One vector is turned by the same rotation once a step. Each row is the vector after some number of steps, and that number follows the row.
The counts run from 0 to 143.
[136 121 138 153  98 163 143 109 186 105 146 160  91 102  95  84 137 131
 126 106  81 154 147 130 121 140 173  97 123 124 138 117 135 140 190 122
 203 141 156  86 141  96 156 120 113 109 121 114 179  89 139 121  96  72
 165 154  98 171 116 116 125 185 132 140  93 168  96  79 125 125 162 132
 146  99 124 112 147 156 140 119 132 148 161 113 132 120]
89
[114  91 122  92  88 134 133  91 180 106 122  95  91 126 116 148 147 141
 140 149 151 115 162  93 140 114 127 114 142 136  98 107 109 106 124 136
 104 154 163 104 170 135 118 202 180 170 112  64 101 119 179 115 153 100
 145 128 146  81 140 105 105 126 161 130 136 142 146 141 141 131 130 125
 126 125 134 106  77  72 113 117  92 115 160 152 112 179]
62
[110 134  78  99 166 115  84 137 155  79 147  76  99 169 141 165 132 161
 142 138 131 149 150  98 148  92 111 126  87 121 124 120 136  88 102 105
  96 143 111 110 113 112 103 167 162 101 146  81 135 148 155  83 157 131
 102 110 149 130 137  99  75 113 137 170  82  72 143 141 106 153 120 106
 139 110 145 102 127 130 121 162 117 134 108 139 126 119]
18
[135 129 126 163 118 148 108 122 158 138 122 137  77  79  95  84 150 121
 113 131 115 156 186 123 164 146 160 125 162 128 133 134 139 147 191 125
 180 174 168 102 135 136 140 132  98 120 122 107 127 110 143 108  96 102
 170 149  91 142 121 116  93 136 150 127 112 153 109  80 152 128 162  94
  95  85 154 109 119 134 103 144 119 152 164 100 149 140]
87
[128 154 151 116 136 135 157  88 139 113 110 109 111 129 133 161 144 172
 112 141  94 112  88 128  79 103 158 101  80 141 111 120  71 135 105  91
 104  66 104 120 136 118 113 141 166 145 120 129 135 125 180 145 160  91
 130 113 162  96 109 123 118 147 148 146 148 108 144 138  57 121 114 158
 148 119  83 159 151 140 169  84 110  78  99 153 119 117]
137
[120 114  64  83 161 101 109 163 173  64 140 125  94 175 145 147 152 145
 138 106 129 131 153 144 146  91 126 162  65 158 109 159 114 110 136 107
 105 137  67  83 147 139 112 158 149  96 122  83 149 145 145 130 138 137
  75 121 145  86 116 117  98 130  98 156 102  90 117 128 127 130 117 107
 175 139 130  87 105 122 152 141 125 144 129 129 108 115]
16
[146 152 103 110 131 133 147 108 110 129 112 170 167 133  99 115 107 127
 146 146 158 135 110  86 140 141 129 133 138 154 126 118 159 169 147 145
 133 140 106 135 170 135 126 154  92 145 113 133 194 141 105  89  71 136
 129 183 148 138 201 106 193 117 124 100 138 141 116 122 170 144 137 114
 118 118 102 196 105 137 134  93 102 123 147 102 158  96]
127
[133 107 154 154 168 179  87 122 101 143 118 147 136 105 128 110 153 108
 126 164 144 138 149  98 133  61 174 130 143 130 112 123 140 163 153 152
 147 112 124 148 155 140 161 144 140 117 109 102  86 171 146 129 148 136
 118 158 156 163 164 120 122 114 164 121 114 148 172  86 176 166 161  80
 114  85 102 164 129 141 121  88 101 106 133 129 171 123]
103
[121 164 122 142 115 109 137 117 156 117 131 112 142 142 117 119 114 174
 105 112  77 116 106 144 143 144 191 103  53 141 158 135 134 147 121 137
 105 126  89 104 141 134  88  92 106  63 161 151 180 112 140 140 112  86
 104 111 104 146 107 112 151 138 111 167  80 110 105  96 132 131 175 175
 149 119  79 110 133 120 158  89 145 147 103 112 132 116]
32
[147  99 113 129 138 141 127 118 123 101 135 110  86 173 132 141 138 118
 135 136 117 166 125 138  84  96  99  89  91 150 105 107 133 111 115 144
  96 153 142  99 154 128 132 177 180 105 107 144 126 126 183 120 126 121
 101 115 149 128 150  97  95 119 200 149  82 124 166 129 130 162 122 108
 126 126 114 136  68  85 126 127 120 105 176 185 170 150]
121
[103 107 175 117 150 124 134  98 134 128 120 136 135  99 143 130 175 160
 106 149 136  61 108 144 115 146 160 151  63 158 116 136 109 149 137 110
 140  52  60 118 129 114 146 131 168 120 128 110 118 149 180 138 169  86
 120 122 154  99 138 154 118 117 168 146 159 114 123 124 113 150 150 164
 131 116 121 115 155 141 145  97 102  74 106 140 105 109]
57
[120 131 103 113 120 139 122  80 121 132  73  92 125 139 150 158 128 114
 136 147 141 122 116 114  90 121  89 124 171  99 112 153  99 117 116 141
  90 152 128 115 149 158 110 158 127 145 154 130 111 125 185 134 123 138
 140 119 150  57 162  92  76  94 195 121 150 100 175 148 117 139 105 100
 123 152 124 165  74  97 117 121 102 101 133 135 130 173]
141
[122 106 140 148 152 162 116 113 119 140 110 161 152 112 124  95 156 111
 133 161 153 140 164  90 129  83 174 129 160 144 118 101 141 152 171 152
 147 124 122 152 155 142 157 154 151 150 123  98  97 148 148 147 127 127
 132 174 161 160 174 107 137 102 161 113 117 161 146  93 185 159 157  88
 106  90  66 163 111 143 135  71 123 123 157 138 156 116]
104
[118 148 122 102 120 147 159 135 159 102 129 157 153 169 130 121 127 149
 168 102 104 109 116 122  64  90  85 146 125  95 138 139 110  83 144  92
 151 126  68 102 124  98 103 127 147 157 161 111 177 131 146 135 117 117
 112 166 163  77 125  97 112 142 122 141 129  97 113 118  99 104  90 142
 201 134 113 108 122 170 137 126 161 162 105 120  89 114]
94
[124 175 139 141 106 172 129 126 179 114 131 175 116 113  87  98 127 133
 111  72  71 141 125 142 122 110 176 125 100 110 147 146 103 128 156 111
 170 114 116  81 166 107 114 101 118 116 142 112 176 133 119 150 108 119
 148 150 129 151 101 113 139 191  97 140 103 128 120  81 122 116 134 120
 191 119  96 115 158 158 150 104 139 166 113  79 138 109]
91
[132 127 137 160  99 161 120 104 176 124 139 155  80  92  97  80 152 121
 123 128 103 151 170 123 134 153 160 109 142 127 127 110 147 132 190 134
 202 157 163  94 137 113 151 121 112 113 139 106 152 107 138 114  97  73
 165 151  87 151 125 116 105 165 160 147  93 156 105  80 131 150 172 116
 105  89 145 118 139 136 113 133 130 155 161 120 142 126]
88
[137 143 143 122 117 125 158  92 141 114  87 101 117 139 114 169 138 153
 102 125  99 105  83 135  93  96 152 105 102 141 119 137  67 137 107 109
  84  78 103 127 161 127  96 136 163 142 108 122 132 132 176 151 151 133
 116 113 180  79 110 128 134 135 148 135 144 109 155 138  68 110 102 123
 166 146  87 163 135 122 164  76  95  83 105 131 130 127]
138
[ 99 200 144 146 149 139 125 102 126 125 118 145 125 141 143 109 145 154
 123 114  77 105  84 132  86 145 133 143 117 109 126 137 116 150 151  94
 178  91  81 118 100  99 123 102 110  97 154 131 165 133 152 106 116 127
 151 143 120 101 123 145  90 127 149 149 112  67 130 107  66 109 128 119
 148 125 129 146 185 200 157 111 127 127  69 105 125  94]
114
[155 123 122 126 162 136 119 124 138 118 101 104 117 117 127 152 130 160
 136 187 119 153 157  61 139  45 146 115 168 118 131 102 106 119 120 108
 108 115 135 161 163 139  94 155 151 186 126  72  91 139 140 155 166 131
 136 154 180 109 148  91  85 120 141 111 142 137 160 133 103 115 110  98
 138  95  86 183 103 138 133 103 103 113 108 114 121 138]
2
[120 162  87 120  85 112 153 116 157 125 131 125 103 153 106 105 100 167
 162 145  77 152 145  93 137 143 132  93 137 144 144 106 136 145 181 120
 155 179 124 109 100 113  81 131 113 119 127 110 193 107 136  81  75  74
 162 154  98 137 137 113 132 138 116 147  84 105  83 114  99 115 160 160
 111 104 131 110 128 131 141 118 163 173 133 115 153 120]
110
[166 102 134 146 144 111 140 179 158 102 150 162  93 151 114  94 164 164
 118 109 126 112 144 163 116 137  85 142  49 159 154 152 112 112 145 107
 122 127  70  82 124 116 119 125 148 139 131 147 159 131 133 154 116  97
  87 121 150  92 104 127 116 148 112 148 130 132 115 123 116 143 135 171
 170 103 164  65  91 126 102 141 163 140 143 108 121 122]
74
[ 76 163 115  90 116 123 147  83 135 113 120 106 185 162 146 143 137 167
 130 135 112  62  89 106 104 135 133 141 115 123 125 149 119 134 130 108
 133 100  48 118 131 122 105 127 135  97 192 120 159 140 164  99 128  99
 130 137 134  89 134 120 141 106 153 158 112  60 107 125 120 125 133 169
 142 150  84 127 164 153 176 106 120 131  74 131  91 124]
35
[131 157  76 126 105 123 128 137 162 139 117 124 107 133 106  81 119 153
 149 149 118 158 170  93 175 109 134 123 151 140 129 124 148 138 175 148
 116 193 147 114 145 147  62 141 115 139 123  93 144 117 105 133  84 104
 160 182 102 132 139  88 124 121 105 116  93 108 117 102 149  97 169 114
 104  88 102 125 100 124 137  97 160 195 150 103 147 150]
108
[153 131 136 162 147 137 141 167 165 134 142 189 129 142 117  74 175 150
 141 126 131 113 143 155 108 150  91 190 113 124 148 154 126 105 161 109
 171 119  75  89 137 113 121 123 122 165 195 145 157 123 131 169 104 120
 125 165 142  95 130 123  97 140 139 122 159 122 103 117 130 136 108 150
 162  85 147  93 104 185  88 141 158 147 140  94  88 142]
72
[112 159 143 133 150 138 146 105 111 113 120 147 132 153 151 124 152 154
 117 111  77 106  84 143  70 137 113 159 117 117 116 134 110 141 159  92
 192  83  67 108 105 105 135 113 149 125 135 125 153 125 171 117 122 133
 134 147 131  82 131 152  96 130 173 130 134  85 127 110  70 119 106 119
 144 138 119 153 177 198 167 112 122 113  99 123 110  81]
115
[140  76 131 107 111 125 137 105 137 136  89 124 123 113 118 127 142 111
 145 165 151 118 175 101 139 124 115 143 191 141 126 119 121 160 187 131
 159 169 118 135 138 155 156 156 120 160  68 100 106 127 149  90 116 121
 146 170 139  72 174 124 119 105 151 103 146 174 146  83 139 116 142  95
 110 144 158 132  92  95  98 125  93 133 156 110 119 142]
84
[126 119 126 112 172 132 102 110 101 102 128  93 122 135 137 182 101 150
 138 152 117 145 117  75 137 111 121  95  96 116 150  95 169 149  96 120
 125 116 136 156 135 102 156 154 109 106  74  88 149 163 153  36 159 155
 111 116 191 143 162 138 124 142 135 147 106 140 165 120  95 150 100  97
 144 131 119 146 141 106 126 132  77 113  94 122 150  89]
21
[109 120 105  96 164 125  95 113 134  69 151  77 111 153 147 175 120 178
 157 157 124 146 130  88 139  99 100 103  97 120 128  84 154 100 107 116
 123 131 127 121 108  93 125 173 154 106 132  78 152 143 162  64 159 118
 108 104 157 135 153 106  91 120 142 175  94  96 142 144  83 150 113 123
 141 110 137 114 138 123 123 165 116 111 100 162 136 105]
19
[124  97 130  94  82 123 125  82 184 121 111  91  87 112  94 147 117 129
 128 152 139 129 151 106 146 131 135  86 132 128 116 116 132 117 120 118
  99 169 180  92 165 129 121 203 158 141  96  82 119 116 161  92 133 107
 153 122 148  94 140 104 121 153 149 136 127 162 145 128 137 120 121 115
 128 130 136 108  73  48 103 132  89 123 169 135 142 168]
63
[125 123 114 128 161 119 102 169 106 127 109 101  99 174 149 134 121 142
 148 128 114 120 137 124 100  92  46 146 110  96 153 150 129 112 119  90
 121 146  72 125 104 120 105 134 137 117 111 141 144 156 146 102 136 144
 109 108 145  69 130 113  57 101 149 170 115  74 185 112  92 135 118 115
 162 141 175  95  91 123 102 160 155 143  95 115 134 129]
97
[142 103  92 120 115 116 127  89 122 126  78 109 100 135 132 151 121  96
 129 139 140 144 109 141 114 159  97 106 140 132 131 144 137 143 133 154
  96 184 140 105 161 155 130 172  93 109 112 154 141 114 182 104  87 134
 110 111 118  85 164 101 112 106 173 122 139 145 161 131 132 150 132 106
 120 156 154 156  60  65 102 154  88  86 175 135 157 157]
143
[144 112 133 143 157 128 112 185 150 123 140 141  83 150 118 106 158 162
 116 112 119 112 147 168 126 101 105 146  35 141 156 162 110 112 129  96
 109 127  75  93 117 117  89 114 148 122 130 143 143 149 126 161 151 106
  81 102 147 114  96 115  89 161 118 169 112 107 148 121 115 146 144 161
 178  96 155  58 102 112  99 144 182 141 117 110 136 136]
75
[134 139 127 151 105 115 156 129 154 108 142 114 130 152 120 117 120 173
 122 122  81 140 125 147 140 152 180  91  68 169 155 111 146 143 146 148
 117 146 103  95 130 134 107 106 103  99 152 156 185  96 144 133  85  66
 125 113 113 144 105 108 145 145 138 155  86 133  89  80 128 140 180 198
 137 109  72 115 102 104 163 101 142 146 151 137 133 113]
31
[122 142  83 130 144 141 132 131 157  85 122 157 158 147 149 106 186 140
 129  98 114 121 129 153  99 124 168 176 109 130 112 167 100 118 171 129
 149 112  55  87 146 149 137 121 124  97 205 127 145 120 160 178 119 120
 103 146 109 116 129 112 113 118 136 133 121  85  80  92 154 141 141 117
 165 115  93 124 131 186 156 125 127 139 114 121  89 115]
13
[135 110 132 142 151 124  96 168 145 139 145 121  89 132 128 126 146 158
 125 138 117 111 138 145 137  93 119 127  46 116 157 153 116  93 117  88
  98 104  88 115 107 104  97 117 152 118 141 134 131 165 129 147 172  81
  88  91 149 126  90 105  80 147 127 173 103  99 150 130 117 157 158 175
 155  80 166  75 114 119  95 137 174 120  99 129 143 136]
76
[184  99 122 130 112 124 156 117 146 117  86  99 102 144 139 160 102 155
 148 169 109 164 153  75 126  93 104 103 178 127 155  98 127 132 139 133
 103 163 144 145 142 144  91 154 106 185  84 111 116  98 153 121 116 115
 139 150 171  82 146  92 101 107 133 103 133 175 149  95  88 114 115 117
 128 120  98 169  69 102 129 116 107 122 143 123 112 146]
4
[143 125 136 126 175 145 106 124 136 111 104 115 111 115 121 152 121 166
 127 157 135 162 158  77 151  48 155 126 136 133 129 123  96 136 110 113
 101  94 120 156 160 127 112 148 143 164 108  72  91 169 126 157 175 141
 121 150 201 125 136 115 103 133 107 120 145 133 156 134 109 121 103  99
 147  93  81 171 133 156 136  89  99 106  92 110 126 123]
1
